Rotation paths and how fast each direction turns (degrees a step):
Each turn is a multiple of 5 degrees from 10 to 175, or 0.
Each row of a path follows its step; steps can be skipped.
Rotation 1:
step 0: [-2.59  0.86  1.82 -0.51  3.70  0.00 -1.33  0.23 -1.49  2.56  0.54 -1.03
  0.01 -1.31  1.21 -0.50 -0.52  0.82  1.03 -1.70 -0.37 -2.68  2.34 -3.43
  3.39  1.60  2.23 -1.85  2.41 -0.61 -0.94 -1.72 -1.04  6.67 -0.51 -0.39
 -0.70  3.33 -2.89  0.49  1.33 -2.51  2.96  0.65  1.84  2.89  0.57  2.96
  0.21 -3.36 -1.38]
step 1: [-3.47 -2.60 -0.42  2.12 -0.51 -1.02  1.20 -4.32  0.03 -0.24 -0.59 -0.18
  0.41 -1.87 -0.01  0.59 -1.48 -2.69  1.61 -0.42 -1.69 -0.97  2.91 -3.40
  1.90  0.13 -1.02 -4.23  4.45 -1.75 -0.56 -1.11 -0.47  1.23  3.66  0.22
  1.97 -2.91  3.07  0.90  2.77  0.41 -1.00 -1.25 -5.27  0.52  0.82  0.65
 -1.21 -0.16 -2.59]
step 2: [-4.15  0.85  2.75 -1.77  2.14 -0.22 -2.80  0.84 -0.46 -0.40 -2.19 -1.54
  4.21  1.65 -0.91 -1.27 -0.31  0.78  3.86  1.30 -2.52  1.05 -0.76 -4.14
  0.37  4.22 -1.82 -5.04 -0.55 -0.01 -1.83  0.47 -1.45  3.32 -1.96  0.33
  0.96  2.52 -1.80  0.97  1.91 -0.85  0.11  0.45  0.09  0.29  2.98  0.43
  2.43 -1.08 -2.08]
step 3: [-4.10  1.13  0.76 -0.85 -1.23  1.25 -1.40 -4.67  0.35  0.51 -0.40  0.95
  3.09 -2.17 -0.16 -0.98 -2.11 -0.06  2.27  0.44 -0.73  1.99 -0.37 -5.57
  2.92  0.76  1.12  1.67  4.08 -0.96  0.82 -0.37 -1.26 -0.19  3.04  2.74
 -0.46 -3.11  0.30  3.24  1.89  1.06  0.49 -2.53 -0.26 -1.00 -0.89 -0.80
 -3.29 -3.53  1.07]
step 4: [-4.12  0.12  1.80 -0.38  0.56  1.88 -3.05 -3.80 -2.85 -0.77  1.06  0.82
  3.09  1.78  2.00  2.55 -0.40 -1.06  3.06  1.97  0.67 -0.83  3.67 -2.69
 -0.91  2.94 -1.86  1.42 -2.29 -2.55 -3.80  1.10 -1.30 -0.70  0.34 -2.89
  0.94  1.03 -1.74  1.79  1.71 -2.52  0.53  1.28 -0.54 -0.78  1.21 -0.32
  4.15 -1.52 -2.37]
step 5: [-5.12 -0.43  1.43 -0.10 -1.58  2.61 -0.06 -2.02 -2.06 -0.19 -1.86 -0.96
  0.62 -1.35  0.66  2.35 -1.47 -0.09  1.02  0.83  2.00  0.44 -2.13 -2.27
 -0.23  0.93 -1.21  0.84  2.84 -0.94 -0.40 -0.46 -4.10  4.91 -3.42  1.63
 -1.21 -2.30  1.77  1.90  2.06 -1.62 -1.96 -1.31  1.08 -4.63 -3.24  0.28
 -3.79 -0.63 -0.38]
step 6: [-5.01  3.33  5.08  2.74 -0.17  0.53 -0.08 -1.47 -1.99 -1.33  0.65  1.17
  2.73 -3.30  3.72  1.75 -1.60  0.56  1.73 -4.21  2.35  0.96  1.45  0.54
 -0.14  2.59 -0.49 -0.68 -1.45 -0.63 -2.61 -1.44 -0.25  1.91  2.39 -2.41
  1.45 -0.66 -0.75  1.73 -1.39 -1.42  0.05  2.17 -1.58 -1.41  2.47 -1.50
  1.57 -1.28  2.38]
step 7: [-3.54 -0.15  2.40 -3.33 -1.11 -2.06  2.12 -4.08 -0.21  1.49  0.33 -3.04
 -0.04 -0.47  2.13  1.83  0.71  1.82  2.84 -0.82  1.46 -3.14 -0.93 -1.23
 -0.18 -0.79 -4.49  0.30  5.55  3.02 -1.49 -0.13 -2.63  2.40 -1.71 -1.82
 -2.17  0.19 -0.11  0.63  3.97  0.15 -1.12  1.64  0.00 -0.78 -1.63 -0.94
  0.21 -0.37  2.09]
step 8: [-1.64  0.87  5.18  5.26 -2.43 -1.58 -2.06  0.93  0.28 -0.45  0.41  0.05
  1.88 -3.20  2.36  1.52 -4.08  4.04 -0.51 -0.69  2.77 -2.21  0.50 -1.24
  1.23  2.57  1.12 -0.81  0.76  1.24 -0.61 -0.15 -2.02  1.33  1.07 -0.31
 -2.09  0.80 -0.11  0.73  2.34 -1.83  2.90  1.86 -3.72 -0.09  0.75  0.11
 -0.05 -1.83 -3.88]
step 9: [-5.31 -1.20  0.19 -0.63  1.64 -1.28  3.97 -0.47  1.04 -1.89  1.10 -2.57
 -0.78 -0.75  2.04 -0.55 -1.49  1.73  4.22 -1.23 -3.11 -0.52 -1.99 -3.04
 -3.28 -1.96 -2.07 -2.10  0.49  0.22 -1.91 -2.52 -1.68 -1.49  0.00 -2.33
 -1.77 -1.93  0.54 -1.25  4.13 -1.37  1.12  0.66 -3.30 -1.61 -1.14 -0.49
 -0.56 -4.10  0.10]
Directions:
[ 1.01  0.66  0.58  0.11 -0.81 -0.54 -0.28 -0.35 -0.45 -1.17  1.03  0.13
  0.22 -0.44  0.14 -0.05 -0.13  0.03  1.09 -0.31  0.95 -0.30 -1.00  0.42
 -0.43 -0.20 -0.41  0.30 -0.48  0.63  0.56 -0.55 -0.77 -0.53 -0.68 -0.35
  0.11 -0.07 -0.35 -0.02  0.36 -1.05 -0.19  0.73 -0.57 -0.09 -0.87 -0.50
 -0.56 -0.02  0.33]
25
[ 0.17  0.14  0.03  0.00  0.06 -0.10  0.01 -0.38  0.31  0.05 -0.43 -0.48
  0.49 -0.31 -0.36 -0.05  0.38  1.04  0.27 -0.14  0.61 -0.50 -0.44 -1.10
 -0.10 -0.29  0.27 -0.34  0.40 -0.69  0.34  1.26  0.00  0.34 -0.92  0.30
 -0.43  1.35  0.28 -0.04 -0.91 -0.59  0.83 -0.37  0.76 -0.11 -0.64  0.99
 -0.99  0.89  0.46]
145
[-0.19  0.31 -0.96  0.94  0.63 -0.53 -0.44 -0.89  0.39  0.49  0.93  0.47
 -0.06  0.79 -0.76  0.28  0.47 -0.03 -0.61  0.58  0.37 -0.78  0.24 -0.63
  0.47 -0.25  0.26  1.02  0.78  1.21 -0.23 -0.20 -0.32 -0.17  0.23 -0.56
 -0.52  0.54 -0.15  0.41 -0.64 -0.32  0.07  1.04  0.30 -0.34  0.29 -0.37
 -0.27 -0.50 -0.77]
95
[-0.01 -0.50  0.66  1.02  0.16 -0.35  0.70 -0.04  1.11  0.12  0.15 -0.37
 -0.17  0.29  0.28 -1.35  0.71  0.84  0.37 -0.07 -0.04  0.80 -0.06  0.48
  0.59 -0.34  0.22  0.13  0.43  0.06 -0.25  0.09  0.25  0.73  0.66 -0.64
  0.91  0.52 -1.04 -0.39  1.00  0.11 -0.31  0.33 -0.51  0.24 -0.86  0.57
 -0.35  0.45 -0.85]
45
[-0.20  0.00 -0.40 -0.43  0.36  0.59  0.08  0.38 -0.59 -0.58  0.40  0.28
  0.25  0.17  0.87  0.00 -0.31  0.46 -0.84  1.07 -0.06  1.39  0.72 -0.64
 -0.35 -0.67  0.42  0.35 -0.60 -0.52 -0.60 -0.54 -0.87 -0.91  0.37 -0.04
 -0.51 -0.14  0.11 -0.35  0.63 -0.51  0.51  0.68  0.92  0.22 -1.06  0.65
 -0.50  0.17 -0.21]
65
[ 0.23  0.77 -0.04  0.11  0.00  0.70 -0.59  0.44 -0.29 -0.15  0.39 -1.52
 -0.02 -0.16 -0.22 -0.26 -0.82  0.05 -1.14  0.34  0.75 -0.86 -1.04 -0.16
  0.35  0.06  0.54  0.14 -0.16 -0.14  0.26 -0.54  0.46  0.78  0.14  1.01
  0.17 -0.41 -0.86  0.93  0.93  0.99 -0.05  0.47  0.48 -0.19  0.14  0.51
 -0.40  0.10 -0.18]
140
Rotation 2:
step 0: [ 0.94  2.04 -0.15 -2.25  0.43 -0.57  2.88  0.81  0.11 -0.95 -0.47  3.07
 -1.57 -0.03 -0.53 -5.84 -1.79 -3.18 -2.08  1.69 -0.21  1.56 -0.28  0.47
 -1.47 -0.63  3.45 -2.63 -1.36  2.51  1.71 -2.45  0.89 -2.38 -0.45  1.51
  2.93  0.98 -0.10  3.09 -2.21 -1.10  0.93  0.20 -0.43 -1.07 -2.01  1.15
 -3.34  1.41 -1.12]
step 1: [ 0.78  2.54  2.31 -0.58  1.06 -1.67  2.53 -1.72 -0.78  0.99 -1.44  1.40
 -2.06  0.28  2.24  0.30 -4.00  0.14 -3.98  1.42 -1.67 -1.14 -0.75  0.00
  0.83  0.52 -0.98 -2.75 -0.27 -1.62 -0.75  1.94  2.88 -2.68 -3.00  3.16
 -0.77  1.64 -3.60 -1.68  1.10 -2.94  3.69  0.03 -1.52  0.58 -1.01 -0.61
 -1.44  1.07  0.51]
step 2: [ 1.38  3.13  2.17  3.66  1.29  2.82  0.03  0.51 -3.51  0.40  1.68  0.18
  0.30 -0.74  4.35 -2.90 -2.61 -1.59  1.29  2.62 -0.18 -2.13  0.13 -1.93
  2.97 -1.96  0.58  0.93  1.22 -1.86 -0.13  2.68  1.71  1.60 -0.28 -0.15
  1.33  2.55 -1.05 -1.14  1.75  1.10  0.66  3.59 -1.52 -2.18  0.48 -0.15
 -2.36 -0.84 -1.08]
step 3: [-0.12  0.61  2.21  1.56 -0.82  2.23  2.39 -0.93 -3.49 -0.75  3.25 -0.97
  1.80  2.53  0.21  0.51 -1.00 -1.01 -1.62  0.28  1.78 -3.13 -0.03 -0.27
 -3.23 -1.43  2.78  0.82  0.83 -0.57 -4.62  0.32  3.65  0.49  1.51  3.09
  1.19 -3.78  1.07  0.16 -1.00  0.47 -1.54 -0.24  0.58 -1.32  0.25  1.63
 -3.77  0.43 -0.80]
step 4: [-0.52  0.16  1.57  1.85 -0.65  2.34 -0.80 -1.84 -1.26  3.49  2.53  3.13
 -1.83 -2.30 -0.04  0.43  0.87  0.79 -1.78  1.75  1.58  2.71 -3.60  3.98
 -0.70  0.60  0.63  1.13 -0.74  0.09  0.24 -0.68  0.79 -3.44 -0.05  0.64
  0.48 -2.15  0.50  2.02 -1.18  0.49  1.38 -1.44 -1.81 -1.53  0.27  1.65
 -6.28 -0.26  0.96]
step 5: [-2.13  1.86  1.15 -0.60  1.59 -1.70  1.37 -3.70 -0.13  2.20  0.93  1.22
 -2.01 -2.07  0.96  0.05 -1.78  0.61  0.27  0.11  1.75  2.37 -2.73 -1.37
  0.42 -0.99 -3.97  1.97 -2.60 -3.39 -0.73 -1.08  1.77 -0.52  1.41  2.94
 -0.25  2.17  0.50  0.34  2.69  1.39  1.60  0.63  2.42 -0.54 -0.05  5.64
 -0.43  1.51  0.07]
step 6: [-1.28  1.69  0.58  3.31  4.12 -0.01  2.81  0.37 -1.78  3.68 -3.66  1.17
  1.61 -0.47  0.58 -1.38 -1.56 -1.31  1.89  1.30  2.91  1.79  2.57 -1.33
 -0.42 -3.98  0.13  0.45 -2.53  0.81 -1.04 -2.72  2.81 -2.11  2.45 -0.06
  0.21  1.07 -0.55  3.24  0.98 -0.08 -0.97  1.39 -0.03 -1.17 -0.38 -0.02
  0.86 -1.50 -1.60]
step 7: [-2.18 -0.52  2.85 -0.32  0.85  0.27  3.52  1.60  0.21  0.91  2.87  2.97
  0.09  3.95 -1.07  1.90 -2.82 -3.00 -0.85  1.16  0.17 -1.82  0.09 -0.26
 -1.67 -4.75 -0.77 -1.39  1.20 -0.46  0.13 -0.94  2.10 -3.72 -1.24  0.20
 -2.64  1.03  0.38  2.34 -1.57 -1.64  0.63 -0.38  1.52 -1.17  1.13 -0.95
  0.20 -2.72  3.13]
step 8: [-1.58  0.23 -2.59  1.95 -0.99  0.80  0.62  1.49 -1.70  0.07  1.81  3.60
 -4.38  0.06  0.38 -1.23 -0.95 -2.23  2.76 -1.44 -1.09 -0.24 -2.98  0.46
  1.02 -0.65 -2.92 -2.15  1.61 -0.15  0.06  2.40  1.60 -2.11  0.96  3.54
  0.06  3.05  0.03  1.04 -3.63  1.40  1.39 -0.26 -2.56 -4.16 -1.71 -0.87
 -1.26 -1.49 -0.16]
step 9: [-1.69  4.83  0.83 -1.20 -0.13  1.58  0.51  1.31 -0.90 -1.25 -1.05  0.72
 -0.99  0.62 -0.47 -3.74 -1.74 -0.77 -3.16 -2.55 -3.21 -1.02 -0.35 -2.64
 -1.21 -1.47  0.98 -1.75 -1.19 -1.39  1.70 -1.94  0.49  0.77  2.69  4.67
  1.11  0.98 -0.86  1.48 -1.64  1.52  1.13  1.49  0.68 -1.34 -1.40  2.79
 -2.48  3.11 -0.91]
Directions:
[ 1.12 -0.89  0.54 -0.54 -1.18 -0.51  1.08  0.33 -0.02  0.22  0.54  0.62
 -0.29 -0.42  0.05  0.51 -0.12  0.72 -0.41 -0.65 -0.08  0.67  0.45  0.68
  0.55 -0.42 -0.02  0.18 -0.61  0.45 -0.27 -0.52  0.00  0.60 -0.99  0.04
 -0.77 -0.33 -0.73  0.41 -0.53 -0.74  0.38  0.00  0.39 -0.50  0.04 -0.70
 -0.86 -0.59  0.18]
110
[ 0.14 -0.09 -0.55  0.56 -0.26 -0.27  0.43 -1.04  0.22  0.51 -0.47 -0.57
 -0.82  0.38 -0.44  1.32 -0.71  0.23  0.76  0.33  0.12 -0.82  0.37  0.44
 -0.76  0.11 -0.28 -0.17 -0.36  0.15 -1.27  0.75 -0.06  0.49 -0.64  0.56
  0.65 -0.12  0.33  0.16 -0.60 -0.55  0.46 -0.14  0.28 -0.48 -0.99  0.13
  0.77  0.93 -0.30]
160
[ 0.20 -0.23 -0.97  0.49  0.96  0.01  0.46 -0.14 -0.15  0.74  0.86  0.13
  0.02  0.58 -0.03 -1.10 -0.76  1.05  0.69 -1.53 -0.52  0.52 -0.26 -0.24
 -0.16 -0.07 -0.14  0.05  0.03 -0.36 -0.24 -0.12  0.06  0.58 -0.34 -0.15
  0.95  0.22 -0.17 -0.32 -0.45 -0.42 -1.31  0.64  0.15  0.66  0.77  0.00
 -0.25  0.55 -0.13]
115
[-0.77  0.74  0.70 -0.34  0.22 -0.11 -0.29 -1.21 -0.44 -0.23 -0.32 -0.08
  0.12 -0.08 -0.20  1.05  0.73  0.39  0.65  0.22  0.34  0.29  0.13  0.13
  0.20  0.66  0.06  1.49 -0.03  0.04  0.03 -0.02  0.68  0.24  0.11 -0.39
  0.26 -0.22 -0.04 -0.52 -0.87  0.02 -0.69  1.03  0.49  0.75 -0.64 -0.14
 -1.46 -0.39  0.63]
45
[-1.60 -0.58  0.23  1.09  0.40 -0.55  0.27  0.97  0.26  0.60 -0.21  0.43
 -0.59 -0.05 -1.27  0.66  0.50  0.27  0.43 -0.97  0.25 -0.18  0.13 -0.35
  0.66 -0.70 -0.22  0.41  0.00  0.16  0.81 -0.40 -0.24 -0.36  0.50  0.51
  0.24  0.09 -0.17  0.36  0.32  0.33 -0.23 -0.61  1.08 -0.56 -0.36 -0.25
  0.39  0.01  0.73]
35
[-0.32  0.23  0.29 -0.19  0.28 -0.44  0.19  0.24 -0.54  0.45  0.03  0.13
 -0.34  0.58  0.76 -0.10 -0.06 -0.16  0.03 -1.16  0.33 -0.07 -0.16 -1.06
 -0.67  0.66  0.83 -0.37  0.45  0.29 -0.21  0.51  0.07 -0.04 -1.28 -0.42
  0.48  0.01 -0.26  0.32  0.08  0.84  1.18  0.67 -0.09  0.21 -0.77 -0.28
  0.74 -1.65  0.56]
60
